One turning vector, and how many ticks it has turned:
The counts run from 0 to 375.
[ 12   0   6   8  -6  32   0   7  18  13  -5  17 -15   2   6  -7 -19 -18
 -11  13 -22 -19  11   5  -4   9   2   0  -6  11  12  -9 -14   3  14  22
  -7 -39 -23 -11 -17 -17 -15   0  -4  -1  -5 -24   0 -17  19  11   3 -15
  11   5  11 -22  12 -33   4  17 -15 -24   5   2  12   2  -4  -8   6  -3
  13  17]
345
[ 35  -8  -4   7  -2  18  -1  -3  34  21  -1  18   3   7  -1 -25   2   6
  10  13  -1  -1 -18  -8  13  -7   2  -2 -10   4   0 -17  -3  11  16  22
 -21 -27 -15 -26  -1 -12 -11  15   1 -17  -3 -19  -3 -17  -3 -17   1 -26
   5  11   2 -29 -11 -24 -18   9 -11 -15  -6  -8   3   2   4  -1   7 -11
  23  12]
366
[ 20  -8  -3   5  -4  19 -12   6  23   1   3   4 -18  16  -2 -14  -2   4
  -8   9 -12 -12   2  -8  -1   2 -11 -16 -24   5  12   4 -18   9  22  10
 -12 -22 -23 -22  -1   3 -25  -3 -10 -16  11 -21 -12 -22  12  -2   2 -14
  13  10   4 -25  12 -29 -13  27 -24 -15  -7   0  18  -4  -2 -10   7 -12
  15  24]
356
[ 30  -2 -10  13 -12  28   6 -16  23  25   7  24 -11   2 -16 -21  13   3
   3  15  -6 -17  -1   7  11  24   3 -14 -15   4  -5 -11   0   9  20  16
  -9 -27  -9 -19 -16   3  -3  -2  -3  -6   3   1  -3 -15   3   4  -8 -22
  10   6  -1  -7   8 -17   6  29 -21 -12  -3  -1   6  -1   1  -6   8 -24
  29  25]
3
[ 24  -8 -11   7  -2  15  -6   1  41  17   1  22  -1  -8  -1 -11 -11  -7
   8  20  -2  -5  -9  -6   8   9   9 -14  -9   5  -3 -16   1   6  14  30
  -4 -25 -12 -14  -8 -15   0  -4   3 -16  -6 -10   6 -23  -4  -6  -2 -17
  11  13   8 -26 -12 -36  -4   6  -3 -21   7  -1  10  15   5   2  17 -16
  22  18]
373
[ 24  -9 -15  13  -9  21 -22 -16  26  11 -10  28  -2  -2 -10 -32  15  -2
  -2  24   0 -14  -4   0   7  14  23 -20 -10  -5   5 -13  -7  15  16  11
 -13 -24 -14 -17  -7   4 -14  -8   4  -9   2  -7  -8 -12   8  -7   3 -20
  14   3   5 -30   3 -21  -8  16 -12   4  -4  -5   6  -1   2  -7   1 -25
  20   9]
206
[ 22  -2 -14  10 -10  17  -6 -10  23  20  -6  24 -12   2  -4 -26   2  -6
  -4  20  -7 -14   3   4  22  23   2  -9 -16  11   1 -18   2   3  12  17
 -12 -28 -14 -10 -25  -6 -17  -2   3  -4   3 -11  -5 -13  10   5  -8 -23
   6  10  -3  -9  11 -18  -4  20 -14 -20  -6   3  -6   5   8 -21  13 -28
  21  18]
276
[ 26   4 -16   7  -8  18  -3 -11  23  19  -9  22  -5   0  -1 -26  -5 -12
 -14  15 -11 -10   2   1  14  18   7 -11  -8   7   7 -20   2   8  11  22
 -12 -38 -15  -6 -23 -13 -18   2   2  -2  -4 -19  -1 -11   7   3  -3 -28
   1  12   0 -17   9 -15  -3  17 -12 -28  -9   3  -4   6  10 -17  12 -23
  12  14]
272
[ 22 -10  -7   7  -4  19 -10   3  31  17  -6  17   5  -2   7 -29 -11   5
   3  15  -3  -3  -9  -7  15  -7  -1  -8 -12   4   6 -22  -3   9  16  24
 -11 -28 -16 -22  -5  -4 -13   4 -10 -13 -11 -19  -6 -13   4 -12  -5 -23
   6  15  -4 -35  -9 -28 -17   6 -13 -23 -11  -6  -7  -5  12  -5   9 -13
  26   8]
41
[ 17  -7 -13   9  -8  24  -8   5  25   9   5  16 -21 -11   1  -9 -16 -19
   8  11 -13 -13   3   9   7  10  11 -15 -14   8  -2  -5   2   7  18  30
  -1 -19 -13 -17 -24 -14   1 -14  -5 -15  -3 -10   7 -16  -5  -4  -4 -14
  18  11  -4 -19  -2 -35  -4  20 -14  -9  10   7   3   8  -5  -2  13 -20
  30  21]
56
[ 27  -4  -7   8  -1  17 -14  -2  25   7  -4  18  -8  17  -5 -14   5  -5
 -12  16 -10  -9   0  -7  -3  17   2 -12 -11   1  16   5 -22   5  17  12
 -17 -25 -25 -13   0  -4 -23  -2   4 -10   8 -23  -5 -26  18  -1  14 -17
   9   5  12 -24  12 -21  -4  28 -15 -14  -4  -6  22   6  -7 -13   1 -15
   3  17]
27
[ 32  -3   7  13  -2  39   5  -5  22  14  10  12 -11  13   1 -10  10  15
   6  15  -7  -6 -19  -1   6  -1  -4  -1  -8   5   8  -7 -15   7  25  21
 -26 -27 -13 -29   2  -8  -2  13  -2  -9   2 -19  -5 -27   9  -2   7 -18
  12   6   5 -18  -3 -21  -6  26 -21 -17   1   2   9  -1  -5   2   3  -8
  19  17]
242
[ 21  -7  -8  17  -7  32  -2  -2  11   8   7  21 -24  -2   6 -19   1 -19
   5   5 -15 -12   1   9   8   8  17 -10  -8   3   9 -11   5  17  22  26
 -18 -23 -18 -22 -29 -14  -1   0  -1  -7  -2 -17   6  -6  -7  -7   1 -26
  19   4 -11 -18   4 -17 -12  31 -12  -4   4   8  -4   1 -13   0  -2 -15
  25  15]
61
[ 31  -5 -10  14 -14  32   0 -12  19  18   8  24 -20   5 -14 -18  12   1
   6  11  -8 -22  -1  11   3  19   9 -11 -16   0  -5  -6  -5  12  23  17
  -8 -30 -12 -24 -16   2  -5  -3   3  -7   6  -3  -3  -9   0  -1 -10 -17
  15  -1  -4 -10   7 -23  -4  26 -24   2   0  -1   6  -2  -7  -6   3 -19
  31  23]
7
[ 16  -2   9   5  -1  36   3   3  30  12   9   3 -11   3   2  -2   0   8
   1  18  -8  -5 -15  -1   1  -8   3   1 -14   8  10 -12 -15   7  28  18
 -12 -28 -16 -26   5 -10   1   4  -7 -15  -1 -17  -7 -28   7  -1   4 -14
  14   9   9 -24  -5 -35 -11  17 -17 -28  10   7  16   4  -1   6  10   1
  19  20]
243
[ 33  -3 -10   3  -7  24   4   3  33   7  14  17   1   4  -3 -10  -7   6
   9  16 -10 -11  -6  -5   4   9 -11 -15  -8   4  -5  -8 -11  -1  15  35
  -6 -27  -9 -16   2  -7   4  -4  -8  -2 -10 -12   4 -28   5   6  -1 -10
   9  13   7 -23 -12 -34   8  18 -18 -24  -6  -7   4   0  10  -4  12 -20
  30  16]
47
[ 25 -10 -18   9  -8  27 -21  -6  24  -4  -3  17 -10  10  -3 -22   7   3
  -3  27  -4 -13  -5  -1  11  20   4 -18 -18   2  11   1 -19   3  17  20
 -12 -15 -17 -17  -3   2 -17 -11   2   2   4 -17  -7 -24  21  -3   5 -13
  11   6   4 -21   9 -20  -4  23 -15  -6  -9   2   0  -2   6 -16   2 -33
  20  11]
156
[ 35   3  -5   6   2  30   4 -14  20   4  10   6 -15  14   1 -15  12  -1
  -5  12 -17  -6 -17  -5   0   3   9  -3 -11  -3  14  -3 -11  17  28  18
 -20 -32 -17 -28  -2 -14  -8  11  -2  -8   4 -20  -3 -21  -3  -3  13 -26
  10   6  -1 -17   3 -12 -15  28 -14 -21  -4   6   4   3 -13  -2   2 -11
   8  14]
191
[ 24  -5  -6   2  -1  22  -2   3  40  18   1  17   1  -4   2 -12 -14   0
   6  20  -3  -1 -15  -7   5  -4   5  -5 -12   6  -2 -20  -1   9  14  27
  -8 -29 -12 -21  -3 -17  -5   4  -1 -17  -9 -14  -2 -22  -2 -12   2 -17
   8  12   5 -27 -14 -34 -10   3 -11 -26   1  -2   6  10   6   0  14  -9
  24  14]
369
[ 15  -7 -10   7  -2  18 -18   0  36   7  -2  13  -8  -9  -5  -9  -5 -13
  -4  21 -10 -11   3  -5 -11   6  18 -23 -12  -1   6  -3  -6  17  24  17
   2 -28 -17 -18  -4  -5  -7 -20  -6 -19  -1  -4  -1 -20  -2  -6   7 -12
  17   7   7 -35  -1 -40  -6  14 -14 -11   8  -5  22   8  -7   4   9 -12
  16  20]
255
[ 23  -2   8  15  -4  36   4  -6  16  27   6  19  -6   2  -1 -25  12   1
  -1   8 -10 -12  -6   4  13   8  -1  -7  -3   7  12 -20   4   5  25  17
 -29 -25 -14 -22 -13   0  -3  13 -10  -6  -8 -12   3 -16   9   1   3 -27
  11   7   2 -19   1 -17   5  28 -17 -25  -2  -3   8  -7   2   4   5  -7
  24  19]
120
[ 28 -11   9  13  -2  25   1   6  22  25   7  36  -6   5   1 -14  -1  -6
   5  12 -12 -11  -3   1   3   8   1  -1  -3   3  10  -9 -14   1  13  20
 -25 -23 -20 -17 -11 -14 -13  16   9 -15  -2 -24   2 -13  10  -4   7 -21
   8   1  11 -24   1 -25  -1  22 -15  -8   8 -12  20   1 -11   1   2  -3
  21  17]
296
[ 26  -1 -11   7   3  16  -3 -10  25  13  -4   9   1   2   4 -30  -1  -5
  -8   8  -5   2 -13 -11  12  -1   7 -11 -11  -1  11 -19   8  19  18  20
 -17 -29 -16 -20 -13 -10 -10   8  -8 -13  -7 -16   0 -15  -8 -13   6 -34
   8  14  -6 -29  -7 -20 -17  18  -8 -26 -10  -1  -4   5   4  -3   8 -16
  14  11]
315
[ 10   0   6  10  -5  42   1   5  18  11   7   0 -14  -2   4 -11  -6   2
  -4  14 -12 -15  -6   5   8  -2  -3  -6 -13  11  16 -13  -5   6  26  20
 -12 -29 -12 -22  -7  -2   2  -1 -20  -3 -11 -13  -2 -25  13   5   2 -15
  15  13   0 -24  -2 -30   2  24 -17 -32   2  11   3  -6   6   3   9  -6
  22  15]
118
[ 12  -2   5   9  -8  39   1  11  22  12   7  14 -15   4   7   0 -12   3
   5  20 -10 -14  -3   8  -2  -7   1   4 -15  10   4 -10 -20   4  21  25
  -9 -34 -19 -25  -3 -11  -3  -2  -2  -9  -2 -20  -7 -18  18   4  -3  -6
  14   2   5 -24  -2 -38  -8  11 -22 -12   7   5   3  -5  -3  -1   3   0
  31  11]
290
[ 18  -6 -12   8 -11  23 -17  -1  19  13 -14  28  -1  -9   6 -23 -10  -9
  -2  16  -8 -13   7   4   5   2  17 -10  -8  -1   3 -23  -3  13  14  24
  -6 -36 -19 -18 -12  -8 -14  -8  -5  -5 -13 -17  -2  -4   8  -3  -4 -17
  12   6  -3 -40  -3 -33 -10   3 -15  -7 -10  -8  -6  -8   7  -6  -1 -13
  28   3]
213
[ 13   0  -2   9  -3  41  -3   1  13  -5  10   6 -26   2   6  -3  -5 -13
  -6   8 -22 -17   2   9   0   1  10 -13 -14   0  13  -4  -8  16  27  29
  -6 -29 -19 -22 -15 -15   1 -11 -10  -3  -2 -16   0 -19   0   4   6 -12
  21   5  -8 -22   7 -26  -6  28 -19 -16   3  13  -2   1 -11  -1   1  -8
  21  18]
63
[ 16   1  -7   5 -11  25  -8   5  21   8  -6  21   0  -5   7 -15 -21  -9
  -6  14 -17 -16  11   1  -4   0   7  -9  -8   1   3 -16 -12   9  12  33
   2 -43 -22 -15  -9 -11  -9  -9  -8  -1 -11 -17  -1 -10  14   7  -1 -11
   9   6   4 -38  -4 -40  -5   6 -15 -16  -8  -5  -4  -8   5  -6   4 -12
  24   6]
216
[ 30   0 -15   4  -3  18  -4 -13  30  14 -15  26  -3   5   1 -21   0 -14
  -9  20 -10   0  -8  -3   8  14  18  -5  -7   3   9 -14  -7  12   8  22
 -15 -36 -22 -10 -15 -22 -25   5  14  -8   1 -23  -2 -16   8  -2   9 -27
   2   5   8 -19   4 -19 -10  14  -3 -20  -2   4  -1  15  -1 -16   8 -21
   3  12]
147
[ 12  -4   0   7  -8  34  -7  11  22   8   2  12  -6  -4   8 -16 -15   4
   3  17 -10 -13   1   3   4  -4  -2  -7 -13   9  10 -16 -10   2  18  26
  -6 -28 -16 -22  -3  -3  -5  -8 -12  -1 -11 -16  -4 -20  20   3  -5  -8
  15   7   1 -33  -6 -35  -6  12 -22 -18  -4   1  -5 -12  13  -2   5 -11
  35   6]
165
[ 30  -7  -4  11  -4  25  -6  -6  32  15   8  18   0   5 -13  -8  11   3
   4  21  -8  -7  -9  -6  -7  12   7 -16  -8  -2   6   0 -13  10  24  16
 -12 -23 -13 -21   1  -4   1  -5  -2 -16   4  -7  -1 -27   3  -2  12 -17
  13   4  18 -24  -5 -28   1  27 -16 -12   7  -8  28   7  -8   6   5 -10
  15  23]
250
[ 33 -10 -16  14  -8  22  -2  -1  23   9  15  30 -13   0  -8 -15   2  -6
  11   7  -9 -18  -3   6   5  23   4 -22  -9  -1  -4  -2  -4   8  19  36
 -10 -15 -10 -16 -15  -9   4  -3   1  -7  -1  -8   7 -17  -4  -1  -1 -17
  15   6   1 -14  -1 -22   6  33 -16  -4   1  -5   4   7  -6  -5   7 -26
  33  22]
54
[ 12  -4   1   6 -12  39  -3   8  24   6   5  11 -21   3   0  -6 -12   7
   7  20 -11 -19  -2   8   2  -3   2  -3 -21  11   2  -6 -21   5  22  20
  -3 -29 -17 -26  -5  -4  -8  -6  -5  -5   5 -15 -13 -18  17   2 -11  -3
  19   1  -1 -20   3 -33 -14  15 -27  -7   1   9  -2  -9   0  -9   4 -10
  31  15]
286
